In the data rows, 128 means zero.
Here are some points, each followed by its number:
[ 76 110 157 140 119 104 108 160] 0
[130 125 124 151 137 133 141 137] 1
[182 157 100 141 137 142 128 102] 2
[235 140  83   0 135 172 134   0] 3
[112 136 119 187 112 111 130 183] 4
[118 128 127 143 129 127 124 143] 5
[101 125 137 157 119 108 109 165] 6
[127 132 117 132 120 123 117 140] 7
[255 144  50  71 165 178 133  26] 8
[ 96 128 131 160 117 118 118 175] 9
[105 123 150 111 117 115 114 133] 10
[131 137 120 140 123 124 123 135] 11
[102 130 120 153 108 102  97 175] 12
[120  92 153  44 119 129  85 104] 13
[165 155 117  63 118 138 113  71] 14
[ 97 122 131 157 114 108 109 166] 15
[160 132 106 140 131 146 146 116] 16
[137 134 118 180 146 137 148 139] 17
[108 114 137 168 139 122 143 147] 18
[ 23  69 160 233 131 143 203 228] 19
[112 136 121 176 122 112 118 166] 20
[ 89 111 135 217 136 125 137 185] 21
[127 122 139  96 145 146 141  95] 22
[136 140 119 139 129 135 141 126] 23
[ 23 110 173 189  97  87  92 249] 24
[156 123 140 108 150 152 157  58] 25
[165 135 111  99 132 130 127  98] 26
[152 135 111  96 123 137 124  99] 27
[145 133 125 114 134 136 136 106] 28
[175 148 126  49 113 132 103  76] 29
[150 136 113 130 133 129 131 111] 30
[101 127 125 185 130 126 140 172] 31
[122 139 123 113 108 125  96 133] 32
[  0  94 198 175 150 134 139 177] 33
[127 116 126 132 140 140 137 113] 34
[142 122 140 105 139 152 145  90] 35
[ 92 124 130 171 116 111 122 179] 36
[153 122 142  98 169 153 160  70] 37
[255 124  98   0 157 175 136   0] 38
[ 78 118 130 149  94  84  74 193] 39
[114 120 137 130 127 127 134 124] 40
[150 141 113 142 131 127 120 131] 41
[187 155  94 122 125 140 124 105] 42
[141 120 139  97 126 110 116 118] 43
[ 73 130 138  64  85  99  91 141] 44
[ 74 117 143 138 104 109 109 182] 45
[113 131 128 127 131 129 135 133] 46
[ 96 115 144 141 121 123 137 156] 47
[154 144 113 116 109 111 100 137] 48
[117 115 134 124 132 113 124 130] 49
[116 123 146 109 135 130 132 120] 50
[138 131 110 180 132 137 144 127] 51
[161 130 120  89 131 138 129  92] 52
[129 130 129 142 133 132 138 131] 53
[158 124 128 139 144 155 153 105] 54
[155 136 123  75 120 128 117 108] 55
[118 133 133  95 109 117 105 132] 56
[125 121 125 179 148 153 179 132] 57
[ 66 124 127 230 106 110 130 210] 58
[150 133 114 138 138 137 138 115] 59
[152 131 119 116 131 133 137 104] 60
[161 134 117  79 128 133 125  80] 61
[154 138 126  84 124 124 108  93] 62
[176 150  98 143 136 136 140 104] 63
[109 120 160  63 125 128 106 105] 64
[143 120 124  94 153 151 146  79] 65
[ 76 130 123 191 119 111 122 203] 66
[154 143  91 113 111 121  95 126] 67
[119 125 134 147 129 124 136 141] 68
[130 130 118 160 131 135 153 127] 69
[135 153  90 148  87  99  77 177] 70
[255 192  27   0 222 244 225   0] 71
[125 135 133 140 121 120 119 142] 72
[159 176  70 223 130 122 141 170] 73
[113 116 143 156 143 144 156 136] 74
[ 57 121 128 247 108 105 149 249] 75
[134 132 120 129 128 123 123 126] 76
[152 138 114 121 124 136 129 112] 77
[132  94 147 112 138 130 122 112] 78
[ 57 143 111 206  60  67  41 252] 79
[102 148 167 255 126 102 136 248] 80
[122 134 130  75 109 117 102 125] 81
[102 138 117 113  92  91  92 171] 82
[155 120 125 119 139 134 114  99] 83
[163 108  83 162 150 151 195 103] 84
[ 82 115 150 185 131 121 135 175] 85
[ 50 109 174 130 107 103  84 187] 86
[128 116 124 135 146 158 153 121] 87
[142 106 141 110 127 163 144  99] 88
[182 143 120  63 128 139 122  64] 89
[142 138 140 130 127 125 122 123] 90
[114 116 134  98 118 141 132 122] 91
[106 124 131 157 122 122 128 153] 92
[206 146  95  99 151 149 149  54] 93
[140 160  87 203  96 115 127 163] 94
[246 152  71  61 141 162 144  31] 95
[244 152  74  97 154 186 176   0] 96
[111 115 153 145 148 139 150 120] 97
[100 120 143 147 125 108 121 142] 98
[239 169 100  75 162 189 173   4] 99
[ 96 121 162 110 133 124 129 137] 100
[157 131 125  61 131 148 136  68] 101
[255 137 108  37 196 228 217   0] 102
[152 124 127  80 133 135 130  81] 103
[150 178  73 138  60  66  49 203] 104
[251 160  67 143 153 153 160  71] 105
[178 142 113 100 144 151 148  75] 106
[ 87 120 143 166 118 113 116 187] 107
[135 107 155 113 168 154 154  84] 108
[180 139 133  59 156 169 163  39] 109
[151 135 103 151 136 152 163 118] 110
[131 127 117 167 143 127 154 135] 111
[157 156  93 135 107 110  95 141] 112
[125 129 126 159 132 127 143 137] 113
[ 47 104 164 146  92  92  75 216] 114
[255 179 107   0 193 180 187   0] 115
[245 157  91  66 173 190 174   0] 116
[145 127 129 107 144 145 145  95] 117
[ 58 121 136 192 100  98 114 222] 118
[166 122 123  84 137 137 122  76] 119
[ 89 118 130 189  96  87 109 215] 120
[ 92  75 225 118 222 188 236  66] 121
[  0  92 184 106  61  52  32 246] 122
[126 117 124 128 122  97 102 157] 123
[238 143 105  58 167 187 183   1] 124
[ 87 116 154 115 119 109 108 153] 125
[ 21  97 196 166 122 111 116 186] 126
[249 155  85  80 164 182 161  11] 127
[148 125 127  86 132 144 139  93] 128
[ 64 134 116 192  62  57  28 255] 129
[120 134 129 172 139 133 133 155] 130
[197 160 105 141 147 142 142  90] 131
[184 154 131  14 122 126  73  66] 132
[ 58 104 162 140 109 101  98 182] 133
[ 24  80 111 186  75 111 118 253] 134
[130 136 127 126 133 126 136 126] 135
[235 174  43  81 118 171 128  48] 136
[ 41  76 193 196 149 112 164 191] 137
[  0  99 148 255  63  69 103 255] 138
[125 131 131 117 134 114 121 130] 139
[132 136 135 193 163 137 185 129] 140
[125 116 144 104 119 121 104 133] 141
[141 153  99 130 117 135 127 139] 142
[130 143 113 132 112 115 108 146] 143
[129 120 107 195 145 132 176 140] 144
[ 64 129 146 155  86  84  81 209] 145
[ 20 101 173 189  97  82  94 250] 146
[151 147  89 187 123 115 107 159] 147
[143 140  94 191 148 156 155 128] 148
[148 134 120 127 131 129 132 117] 149
[147 137 115 115 124 135 128 115] 150
[ 11  88 164 229 117  82 106 255] 151
[121 127 128 136 127 127 128 139] 152
[186 161 100  51 165 158 167  67] 153
[ 92 114 176  50 124 113 102 125] 154
[126 117 138  72 131 125  90 104] 155
[152 154  68 207 102  99  91 150] 156
[255 149  62   1 197 250 200   0] 157
[ 88 121 127 172 108 110 106 192] 158
[123 130 133 122 113 102 113 130] 159
[131 123 123 122 128 146 138 140] 160
[ 67 122 129 182  91 134 126 199] 161
[195 137 118  80 152 172 165  43] 162
[109 108 151 129 132 138 140 131] 163
[ 15  77 233  87 130 121 117 142] 164
[ 67 121 130 221 111 108 119 209] 165
[213 159  72  73  95 134  75  86] 166
[108 114 162  97 126 131 118 106] 167
[119 116 151  90 126 133 119  99] 168
[150 150  99 114 109 123 108 130] 169
[ 85 121 138 168 128 123 135 151] 170
[  0 123 178 255  69  45  61 255] 171
[152 140  98 237 151 132 173 150] 172
[178 148  66 217 140 152 158 141] 173
[158 169  92 130 100 110 100 145] 174
[122 128 133 139 130 130 136 127] 175
[172 171 105 101 101 118  95 115] 176
[255 196  80  40 186 209 201   0] 177
[120 116 160 126 153 140 157 101] 178
[246 158  91  64 161 179 163   7] 179
[139 153  98 136  97  99  95 157] 180
[138 128 119 138 132 132 126 124] 181
[130 132 123 128 132 136 134 119] 182
[ 98 130 137 168 128 137 144 148] 183
[107 144 126 219 131 126 142 188] 184
[177 135 132  84 152 162 154  54] 185
[119 104 208   0 109 142  83  28] 186
[106 131 138  80 107 122  96 132] 187
[ 44 123 145 186  98  78  88 235] 188
[197 148 100  90 140 151 140  67] 189
[ 98 119 142 142 108 115 118 156] 190
[ 96 120 141 198 151 106 157 177] 191
[ 86 114 149 150 100 104 100 178] 192
[141 142 128  69 121 132 105  98] 193
[ 93 119 147 146 128 119 131 155] 194
[124 133 162   0 101 118  75  65] 195
[170 139 114 105 142 147 148  78] 196
[ 88 113 142 131 123 132 118 156] 197
[ 67 115 150 154 126 115 129 160] 198
[177 137 128 121 165 154 168  61] 199
[124 121 127 146 130 130 134 135] 200
[113 137 116  58  87 122  95 133] 201
[ 85 122 151 184 128 129 127 178] 202
[104 114 139 132 127 130 134 140] 203
[ 80 113 134 189 115  92 101 213] 204
Which two points above are nearest to each new point by angle? Their numbers follow each, nearest first.
[145 153  91 169 115  94 107 163] 11 147
[126 113 125 144 130 116 122 154] 204 120
[135 129 126 132 127 129 132 129] 16 173
[150 149  94 181 128 129 135 144] 73 173
[123 131 130 142 132 129 134 135] 130 184
[194 180  63 142  85 102  74 158] 112 174
[125 123 136 108 133 128 129 115] 168 186
[145 142 117 152 112 112 102 165] 70 104
[118 124 138 150 135 125 139 135] 18 68
[136 141  82 186 147 143 152 123] 148 173
[113 119 137 167 136 129 145 145] 18 68
[170 144 107  80 109 111  84 102] 166 62
[ 87 110 145 157 137 121 138 149] 137 170
[ 74 103 177 125 142 140 144 135] 163 164
[ 41  83 219  66 141 131 127 184] 100 164
[101 104 190  69 146 148 173  85] 50 22
[111 117 152 143 142 138 146 130] 97 74
[ 86  94 159 165 145 131 134 145] 137 33
[141 120 141 109 143 149 152  94] 35 37
[105 120 136 121 111 116 106 151] 122 114
[159 159 104 128 146 160 196 111] 110 23
[ 76 107 175 145 126 114 118 164] 126 0
[123 124 140 104 131 135 139 121] 50 22
[113 120 137  94 149 132 139 114] 50 22
[168 126 133 121 165 173 186  60] 199 25
[ 99 122 155 130 129 127 141 135] 33 203
[143 127 109 105 127 108 117 112] 62 26
[ 63  97 173 197 154 126 154 171] 137 18
[ 89 115 144 153 128 115 119 161] 151 146
[109 110 169 131 162 158 168  98] 121 178
[166 152  75 226 136 132 158 148] 173 172
[145 133 121 145 149 143 156 108] 54 110
[147 124 108 151 139 125 130 124] 181 173
[131 123 126 130 132 137 126 122] 34 54
[114 130 130 121  90 115  97 176] 82 39
[131 121 129 130 136 143 142 127] 87 54
[108 115 136 224 135 117 188 161] 113 200
[142 126 123 124 130 130 122 112] 83 119
[ 70 120 127 255 141 130 169 220] 31 21
[111 110 133 150 127 125 135 145] 19 85
[ 92  97 141 228 145 125 171 178] 18 200
[125 114  84 132 133 143 158 118] 84 110
[103 149 118 109  69  77  43 196] 82 104
[180 138 111 134 158 145 170  78] 199 96
[141 125 129 108 130 139 136 112] 128 109
[154 129 116 161 135 139 139 126] 173 51
[246 122 108  16 168 184 165   0] 38 28
[128 114 145  95 141 140 143  91] 22 35
[111 121 140 115 121 116 113 135] 10 125
[ 64  73 202 190 178 127 197 135] 97 74
[ 84 106 158 155 136 117 149 156] 137 194
[ 87 117 151 156 130 120 125 158] 194 198
[117 139 102 155 112 113 109 161] 7 79
[100 110 162 156 151 137 157 129] 97 74
[ 71 127 138 162 102  94  96 201] 188 145
[116 124 131 142 133 132 145 136] 74 19
[128 124 144 107 136 141 131 112] 22 35
[117 106 147  66 130 125 105 109] 13 64
[ 71 104 147  65  70 113  62 183] 44 122
[105 134 112 129  86  98  84 172] 82 129
[159 122 127 131 150 149 155  89] 199 54
[ 84 114 154 138 124 115 123 156] 126 0
[236  96 164  25 255 215 255   0] 37 117
[143 143 119  67 101 111  86 122] 81 201
[201 104 134 172 192 157 214  67] 54 199
[  0  25 225 255   9   0   0 255] 192 190
[ 81 121 142 114  93  99  81 177] 122 114
[255 189  27 255 156 158 206 104] 173 23
[ 96 125 128 144 110 101  91 174] 39 129
[119 147 128 165 115 117 124 179] 4 20
[196 171  61 155  94 102  81 139] 112 174
[120 116 152 125 149 147 161  96] 178 121
[ 79 118 147 118 101  95  90 176] 122 114
[182 135  77 141 129 154 134 114] 16 105
[119 124 136 131 127 125 112 134] 86 114
[105 120 144 160 135 129 142 142] 18 68
[ 42 104 182  83 106 105  97 171] 125 10
[ 85 119 162 140 145 128 140 137] 33 137
[ 80 115 157 156 130 120 133 157] 194 198
[208 159 105 135 153 161 156  76] 131 105
[ 98 120 137 165 130 125 134 155] 85 170
[ 80 120 139 142 107 109 107 178] 45 114
[ 65 158 115 106  51  85  25 224] 82 39
[ 85 123 138 164 113  96 107 196] 188 204
[144 111 176  89 174 161 151  66] 108 37
[255 165  29  19 206 200 205   0] 71 157
[255 212   0 166 172 132 139   0] 30 63
[182 165  59 145 100 104  87 145] 112 174
[114 119 132 134 124 128 131 134] 203 47
[166 150  93 155 132 137 131 128] 41 173
[139 110 125 132 148 148 140 104] 34 54
[124 126 127 121 126 119 113 139] 123 82
[ 15  88 173 218 144 143 175 209] 19 137
[111  79 173 150 166 150 164 121] 97 121
[ 37 121 147 183  89  84  79 240] 188 15
[ 64  88 167 171 134 116 146 187] 137 194
[159 139  89 118 128 119 107 109] 76 67
[134 138 118 148 119 119 120 150] 11 147
[105 121 152 120 128 137 142 129] 163 100
[122 107 155  87 149 145 150  92] 22 108
[130 125 133 117 130 139 136 115] 35 22
[ 75 103 174 127 138 136 156 145] 163 203
[117 159 122 193 110  94  85 206] 72 20
[ 98 114 155 151 144 128 136 156] 137 33
[173 139  98 130 137 134 131  99] 30 105
[107 118 138 117 120 125 117 138] 125 10
[101 101 145  96 166 140 135 108] 50 22
[144 144 120 117 115 132 121 117] 176 166
[255 207   1   0 225 255 226   0] 71 157
[ 74 105 157 182 147 126 150 161] 137 18
[101 129 131 127 106 107  92 155] 39 122
[130 131 136 100 123 122 108 118] 195 155
[ 97 124 130 149 123 125 130 164] 152 118
[114 135 111 168 114 109 108 170] 20 79
[127 122 137 180 137 126 145 144] 113 200
[171 117 134 151 182 171 199  70] 54 199
[135 127 131 127 109 109 115 125] 159 48
[138 129 123  72 101 107  94 126] 81 201
[ 90  98 168 118 131 119 130 141] 164 100
